One hidden turn or mirror swaps the rows below in pairs. Which row is each named row swapped with?
J_312: [ 10 -25  34   5  12  -7  -5   2   1   5  25 -13 -18 -14 -12   8 -14 -14
  -8  -7  -8 -21   2]
J_989: [ 10   7   9  -3  17 -22   3 -31   5  25   2  13  -9  11  10  11   9  -2
 -15 -36   1  16  17]
J_280: [  1  33 -12  14 -20  13  30 -23  15  -5 -21  -6  -3  10   9  -1  -7  -4
 -15   9  -5  -7  -5]
J_501: [-19  15 -37   7  -9   5   1  -6  19 -14 -21 -13   3   6   5  -6 -13   4
  14  -4  17  -2 -12]
J_520: [ 10  20   6  -7 -34   7 -11  15   3   0 -11  -6  -2 -11  12  -2   2  14
  11  30  -6 -14 -15]
J_433: [ 13   2  -2   5 -15  23   2  48  -7  -3  -2   1   2  -9  -4   4   5   0
  18 -18 -16   3   1]
J_762: [ -8  14   2 -13  23  13  23  -2   8 -25   0   0 -29  -6  -9  16   4  -2
  18  -4  15  -3  20]
J_615: [  6 -13  10   5 -20   3  34  43  -1   6  -1   9   7   2  -5   8   8 -10
 -13   0  15 -19 -11]
J_60: [ 16 -13   7  -7  -3 -20  18  12  13 -16  11   7  17 -24 -30  18  -3  17
   4  -9  -3 -14  24]
J_470: [ -3 -40  19   2  25 -34   7 -18   1 -14 -14   0   4   5  13   7   9   2
  -6 -21 -10 -12  -7]
J_200: [  0 -18  12   4 -17  -1  25  -7  10 -22  18  -4   8   3  -5  -2  -2  -9
 -15  41  -1  -7  -3]
J_446: [  8  -6 -21   8  -8 -16  -2   0   5 -23  -1  11  -6 -16 -17  19  13  12
  22 -12 -29   9  19]
J_217: [ 25 -18   6   4  16 -33  12  10  13  27   5  -1  12   2  12  -2   3   0
   2  16  12  -7  35]
J_355: [ 14  -9  -6  17  -7 -21  12   0  11  23  -8   5  15 -10 -19   1  20  10
 -23 -18 -35   1   5]
J_684: [  4  25 -22   0  -2  -4  28  -4  10   7 -37 -11   1  11   8   6  16 -10
   2 -17   3  -1  25]
J_503: [-14  15   0 -16  16   3  -2 -10 -12 -29 -37   7  -2  15  10  18  14 -16
  15   2  -5  12   2]
J_654: [  4   0  10   3 -33  -3  -1  20   0 -43   3   3   3   4  -1  -3   5  -3
  11  28  -2  -2   0]
J_59: [-12  28  12  -9 -25   6  11  -1  -5  22   8  13  18  -3  -5   6 -13  15
  15  12 -24   9   0]
J_606: [-20  19  17  -1  31 -19  26  11   9 -25 -34  -4   3  -1   3  17 -10   8
  10   1  -3 -10  -8]
J_605: [ 10 -17  31 -10  34  -3  10   2  -4   5  11  -2 -19 -15 -15   2 -19  -1
  18 -18 -14  -9   5]
J_402: [ -4 -14   5   1  17   5   9 -26   1  -3 -13   3   3  -2  15  15   2   8
 -11 -52   8  -4   9]
J_347: [ -6  12   9  -1  24 -16  12 -14   5   9  -6  -1   4   2   6 -20   9 -12
  -4 -52   9   8   4]
J_882: [-16  -4  30   7  25 -15  -4  20   1 -16   9  -1   2  28   4 -10   4  -8
  -4 -18  25 -10   1]
J_11: [ -5   6   2   7   9  -9  -9 -17   6 -33  -5  -3  16   3 -23  -6   0   0
   2  43   0 -10   1]
J_52: [-15 -10  27   4  12  19  -9  -6 -17  -5   2  11 -16  22  25  13  10 -20
   3   6  -7   2  -4]
J_264: [-16 -10   1   7 -29  -3   8  -2  16 -14 -10   5  10   0 -16 -20   5  19
  -1 -34   8  12   3]
J_359: [  4 -21  -3  39   6   3 -16  15  12   8  -9   9   4 -12  13   1   3  37
  -1   7  -1  14  14]
J_537: [ -9  13   1  -7  -8   4   6  26  15 -10 -35  14  37  12  -5  16  -2   5
 -19   8  -5  16  -6]
J_362: [ -7 -26   6   0  26  -7   8  18  21  29  11   0  -8   2  -3  15 -18  -4
  -2  28   0  -1  -8]
J_786: [  5  15 -10  19  14   5   2  10 -15  -6  16  11 -12  14  15   2  -7 -12
  15 -20  34 -11  10]
J_944: [  2 -11   9 -12   2  12  -2 -10   9   8 -15  13  -7   3  31  23   3   3
  -1  14 -11  35 -20]
J_28: [ 23  -3   5   0  -5 -19  15  24  13  13  11   1  15 -31 -25 -18   8   2
   1 -13 -11   2  14]
J_372: [-12   4  -3  -8  -3  23   5 -31  -4  -3  11   7 -16  -1  27  17   8  -7
  25   7   9   9  -5]
J_177: [ 29  16  -1  -8 -26 -23  15  -8  15   7 -28   1   9 -15 -15   5  -5  -6
  -8  -1  -3  24  -2]
J_427: [ -2 -47   5   6 -11  13  22   7   1  -4  -2  10  22  -1  17 -15  -5  13
  -7   4  15   2  11]
J_325: [-23  19  22  10  17  -3  -7  -6  -1   5   8  13  -7  36  15   6 -15  -7
 -18  20  -3   3   3]
J_587: [  3  42   3   1  -4 -28  -7   2   3 -14 -10  -1   4  -3   5   5 -10  -3
  -9  26  34   3  -7]
J_249: [ 22   9  12   2  41   5 -38   4   2   0  -7  -4  -1   1   9  11  -4   6
   1  15  17  -4   6]
J_394: [ 28   8   2  -6 -18 -31  19  -5   0   4 -11  -5  27 -19 -25  -8   8   4
  -1  -4 -12 -18  13]
J_582: [  1   7   3  14   3  15  -5   5 -18  36 -16  13   8  -9  11  17  -3  -9
 -26  22   1  10 -10]
J_228: [-20 -21   3   0  42 -27  15   2   7  21   7   7   8   7  -1  23   3   2
  10 -19  10   0  17]
J_407: [ 11   1  13  11  23 -23 -11 -38  -7  29 -10   9   8  -1 -14  -3  -3 -17
  -8   1  12   5  13]
J_344: [  4  17  32   8   5  -6  -5 -23  10   3  10 -21 -14  12  10 -16  -4  16
 -25   6   8 -13 -10]
J_202: [-27   3  -1  -2 -40  -5   3  -7   6 -14  -1   8  13   1  -2   3  -4  -3
  13 -38   2   7   0]
J_281: [ 12  18   3  -7  25 -49   1 -24   7   0  -2   0   4  -2   8  -2   3   5
  16 -30  -1  -5   1]
J_956: [-17  18   7   2  32 -45  -1  17   1   3  17   2   3   4 -21  18   4  10
   2   3  -4   9  -5]
J_912: [  4  -3  21   1   3 -15   7 -14  13  33  20  18   4  -3  15   9  -4   6
  11  36  15  -8   7]
J_80: [  7   4   3  17   9   0   4 -18 -26  11  -3   9  20  23  22  16 -19 -10
 -26  -7  12  -9 -14]
J_61: [ 24  28   1   0 -20 -11   0  15   6  -1   7   9  -2  -9 -20  35  16   8
  -1  17  18 -11  -8]
J_39: [  7   0 -19  18  -3  -6  -8   8 -12  10 -17 -21  15  -9  14  -6   5  23
 -13 -21 -15   2 -28]
J_221: [ 23 -34  12   7  -1 -12 -16  15   2 -14  -4   7   6   2   6   0  11   4
 -11  38  -5  12  12]
J_93: [ 18 -10 -32  11 -11 -10  19  15  17 -16 -16 -27   6 -15  -6   1   3  18
   0 -22  -1  -6   6]

J_520 is swapped with J_325
J_11 is swapped with J_944
J_281 is swapped with J_355
J_202 is swapped with J_312
J_28 is swapped with J_347
J_60 is swapped with J_402
J_537 is swapped with J_249
J_52 is swapped with J_654

